Each path is a new rotation, seen through one point. The rows after it are directions, each followed by how far the rotation turns it, in degrees per step (0 if it stays put).
Each turn is a multiple of 5 degrees from 10 to 175, or 0.
Each row of a path follows its step; steps can be skipped.
path 1
step 0: [-10,-11,-26,22,-8,-7,-14,29,23,-3,14,18,-4,-5,4,30,-8,14,5,-11,8,42,3,-4,-25,-4,-11,1,-6,2,8,28,3,5,14,6,22,21,17,25,-4,1,24,3,31,-7,22,-15,-10]
step 3: [9,-21,0,-3,-5,-22,26,-1,15,-19,-3,19,-16,6,16,15,-27,9,0,-25,14,38,21,-4,30,11,-13,12,29,-19,11,-5,5,-10,8,9,16,10,-8,26,-15,-6,1,-10,14,-6,22,-24,-12]
step 4: [0,2,2,5,29,13,-9,20,-6,7,-1,24,10,7,3,-16,13,-1,-5,-11,-18,18,32,10,43,26,-2,7,9,-27,17,-5,-9,13,11,-1,-16,5,-2,-23,12,-10,13,41,11,-17,0,-11,-23]
step 5: [15,-12,10,9,0,-16,0,-10,-11,16,9,8,22,-18,2,-2,-13,37,10,-12,23,42,13,5,16,8,12,-26,13,1,-17,15,-18,3,10,5,12,33,-5,11,-29,-1,5,8,17,-8,-15,16,-29]
step 6: [-3,-3,-9,-16,-6,-9,6,35,-2,19,-30,19,22,1,-1,-1,-32,2,-13,-31,-1,11,29,-5,22,4,-14,3,24,-33,8,39,3,5,3,15,14,5,5,-21,-4,4,1,-8,1,-15,15,-6,13]
step 9: [4,11,25,3,9,11,21,37,-23,-5,-17,20,-6,-1,-9,-19,4,-14,-17,12,-15,40,15,7,23,-8,-28,-3,-3,-6,8,17,15,20,10,3,31,-3,-7,2,16,17,4,-17,0,-18,28,1,-4]
step 11: [10,3,-1,5,-3,-19,-5,20,-11,-9,-22,21,11,-9,-15,-9,0,19,-25,-5,21,32,25,-8,-10,1,-11,25,-28,9,-19,13,12,-8,21,6,36,4,-3,3,-32,20,11,-6,-9,21,8,-24,5]
step 12: [-15,13,-4,-12,-11,-15,-4,35,-11,-15,-14,0,21,-3,-13,4,28,-15,-5,-10,-23,47,-3,16,8,4,-1,7,8,-16,19,-13,15,30,-20,-30,12,22,4,12,4,9,-5,2,-4,-8,4,-28,14]
step 13: [9,-6,7,4,-9,7,-16,-4,6,-13,17,-8,17,-9,27,2,10,-5,20,2,-4,50,27,27,-3,2,-2,29,-19,-4,5,14,-14,-15,27,-3,-10,6,5,25,-22,13,27,9,5,20,-13,-21,9]
Directions:
[-5,3,-3,-5,-6,4,4,1,-5,-9,1,-2,1,-6,0,-4,-1,-10,-4,-3,-1,0,-2,4,-3,-11,1,5,-10,2,-11,1,0,0,-1,-3,5,5,-6,-4,0,9,3,2,2,-3,1,0,1] -> 25
[6,-3,1,-4,-1,-7,-4,-8,7,0,9,-4,4,-6,-1,0,-1,-2,0,7,-3,4,-5,-3,-9,6,0,-6,2,2,3,0,-3,5,-1,5,-3,7,-5,2,-1,5,4,0,8,-9,-1,-3,2] -> 140
[2,2,-8,11,-5,-5,-3,-9,1,-7,4,-5,12,6,0,-6,0,-2,3,-6,5,0,7,2,8,-1,-1,1,3,-3,4,0,2,-2,-4,-2,-4,-3,-7,-1,-1,4,-6,4,2,0,1,1,-3] -> 35
[0,4,-7,5,-2,1,5,-6,3,11,-4,6,-2,2,-3,3,5,1,-3,2,0,1,2,2,-5,-6,-5,4,2,-1,-1,-2,-4,-10,-8,9,6,3,-3,6,-10,-2,3,1,0,-5,0,3,1] -> 130
[2,5,3,-5,-1,-4,2,1,8,-5,0,4,3,-6,-1,-5,-4,3,-1,-1,9,0,-2,3,-2,-6,-1,-5,7,3,2,4,8,2,-6,-4,5,4,9,5,2,-2,-2,2,-7,-4,12,3,1] -> 120
path 2
step 0: [-11,5,-15,12,-2,9,20,-13,-4,22,16,-11,-1,7,-21,8,-10,-18,-39,22,-3,14,-8,9,-1,6,-2,-1,7,0,-9,25,27,-21,-9,-1,9,-24,-5,3,3,20,-17,27,19,-12,-9,1,3]
step 2: [-8,3,-18,9,-23,-11,0,7,1,8,1,-8,10,-17,-23,-3,-15,-19,-31,-13,29,-10,-8,9,-11,10,-5,11,5,-3,18,21,-10,-9,-1,6,-8,-8,-8,-7,-16,15,9,-1,-26,-26,-7,41,-3]
step 4: [6,4,4,-9,12,1,3,22,-28,11,-6,6,16,13,-7,16,6,-39,7,12,33,-15,-18,-12,14,0,1,-2,0,-4,4,34,12,-4,-14,1,16,5,-30,-25,4,0,-16,0,-9,-19,-9,7,0]
step 5: [-16,-3,-36,21,-8,-9,2,-5,-14,-33,8,-17,-9,-5,-3,-13,-1,-23,-22,3,16,-14,-23,5,6,23,17,16,8,-9,17,6,1,-9,-14,12,-3,-24,3,-23,-5,7,-9,-11,3,-6,-15,-1,-22]
step 6: [0,30,-3,4,-15,9,-5,-15,-13,10,9,-5,4,-3,-12,-4,-16,-5,-29,14,-11,26,0,-7,-5,5,7,6,-5,7,2,32,18,-19,-24,10,23,-11,-21,-16,19,1,-19,24,11,-20,13,8,-1]
step 7: [-9,11,-12,-24,6,-3,7,11,-28,-7,3,26,-19,4,-8,4,-8,4,-32,-1,36,-8,-16,-7,27,0,7,-8,4,20,12,24,8,0,-17,9,3,7,-6,-10,2,-17,17,-9,-23,-15,0,-3,-16]
step 9: [3,21,-16,17,8,2,-6,-27,-18,2,-4,12,-10,22,-1,15,13,-1,-31,-3,20,-1,18,-6,-14,-13,6,7,-1,-6,5,23,5,14,-13,-7,1,-13,-20,-6,32,-4,-33,7,-5,-15,-5,-13,-20]
step 10: [-12,6,-7,-9,13,-22,13,33,-24,-1,4,22,3,11,2,-3,-13,-54,-13,14,11,-1,-8,-6,18,-5,11,8,0,-4,-10,27,-6,8,-14,-2,13,0,-15,-25,10,-3,4,-7,12,-5,-6,-4,0]
step 12: [-1,33,-5,-5,-3,-16,-27,-16,4,8,-2,8,-8,-14,-11,-5,-7,-16,-37,-10,-9,25,3,-17,5,-14,8,2,-1,-2,3,30,4,-2,-25,4,13,3,-33,10,13,-14,1,7,14,-12,12,10,-15]
Directions:
[1,7,0,1,4,-6,2,2,2,-6,3,1,-9,-2,4,-7,2,5,-2,4,-7,3,-5,-2,3,2,-4,0,-2,-15,3,-4,-2,4,-1,2,1,6,-4,-1,2,-8,2,-11,5,-1,-1,-1,-2] -> 170
[-2,2,1,1,-1,-4,0,-1,5,-3,-2,2,-2,-7,-2,-11,-4,7,-7,0,-6,1,0,1,4,0,4,-8,-6,9,0,2,-2,-6,-4,2,0,-1,-5,1,-3,4,8,0,-9,-5,10,0,7] -> 70
[-8,-3,12,-3,1,-8,-3,-1,-4,4,3,5,-2,-2,0,0,0,-2,2,0,4,1,-3,1,6,-4,-4,3,12,6,-1,-6,3,7,-1,5,-2,2,-5,-9,-3,-1,-5,-6,-4,0,4,0,2] -> 125
[0,5,0,9,-5,4,-2,-11,0,4,8,-4,-3,-5,-2,-2,-1,4,-3,10,7,2,3,-1,-6,-1,7,8,0,-3,-6,-7,3,-2,0,1,-5,0,-2,4,-2,9,0,-4,4,3,0,1,4] -> 125
[1,6,-1,-4,5,-3,4,-2,-9,3,-2,6,-2,-3,-2,4,0,3,6,4,1,6,2,2,3,-7,4,-9,-3,6,8,-2,5,1,1,-9,6,4,-1,0,3,9,3,-1,8,0,-6,1,1] -> 120
